One turn moves every row onto another: examples first, then more rows asked
Mula: [ -4   2  18  19 -12 -11 -10  -7   0   9  10 -22  13]
Vugu: [ -7  -9 -11  19 -21   4   1 -27   3  12   9   3  -2]
vamu: [  9  10  -4 -14  19  -2  -6 -13   5  -9 -12 -23  26]
maso: [-21   4 -27  -6  -9  -8   0  -6   5   7   3  -3 -19]
lan: [ -3   7  -8  14 -14 -20  -8 -25   9   2 -23 -23  -3]
katum: [-13 -12   4  -1   9 -17   5   2 -12  13  -5  21   3]
zus: [ 14   3 -37  -2  18  -7   2  -5   4  -7 -15 -17   8]
Nobuz: [-12   4  -4  11  16   6   5  -1  28  -4  -4   9   5]
sepe: [ -5   5  -9   8 -10  26  -6 -16 -16   4 -25  -1  -3]
Borof: [ -3 -20 -10   6 -11 -19  15   0   4  18   1 -25  -3]
kipet: [-12  13  -6  -1   9   0  16   4  30   6 -12  -3  -3]
Vov: [ -5  -7  -6  23  -8  14  11  -9   2 -12  -5 -32   1]
dako: [ 12  -9  -4  -3  12 -22   9  -5  15   7  12   5  18]
podud: [  7  -4   8  -4   8 -22  -3   7   5  29  -7  -6  13]
gozul: [-19   0  13  -5   0  11  10  14 -15   9   3   0  -2]
gad: [ 19 -20   7  14  -8  -3   8 -20   9   6 -17 -10  16]
Sakob: [ 2 14  4 10 10 -7  2 12 29  2 -9  4  3]
Vibar: [-14  15  -4  10  -4  -9  -7  10 -14  12  -4  11 -14]
tob: [ -3  -5  19  -4   2  -6  -6  -6 -16 -18 -18 -11  20]
Nad: [  6  -4 -22  10   3 -20  15   2 -20   2 -30  -9   0]
bolu: [-10   1   1  -7   4  20  -1   1  14   2  19 -18   5]
Nimit: [ -1  24 -24   9   2  -9  -7  -5  12  24   3  -6  -8]
laku: [-4  6  6 18  3 16  6 -2 -5 -3 22  4 15]
kis: [ -5   3 -13  -9   0  -3 -11 -22 -35   4  -7 -14   9]
gop: [ 17  -3 -13 -11  -7  -1  -2 -11 -34  11 -10  -8   8]
deka: [ 14  -3  10  10  14   5   9   7 -10  -3 -14 -24  24]
Zag: [ 10 -11 -22 -11   0 -11   1 -14   2  11 -35  -5  -2]
Suko: [ -9  20 -14  11  -5  10  -8 -22  -9 -22  -7  -7   1]
Boz: [ 18  18 -20  -2   4  23  -5 -15   4  -4 -10  -9  12]
nuron: [  8  -7 -14   0   3  -1  -9  -2 -38  -3  -1 -17   9]

gozul turns into vamu
sepe turns into bolu
Now find these:
lan turns into Vugu
Suko turns into laku
Nobuz turns into nuron

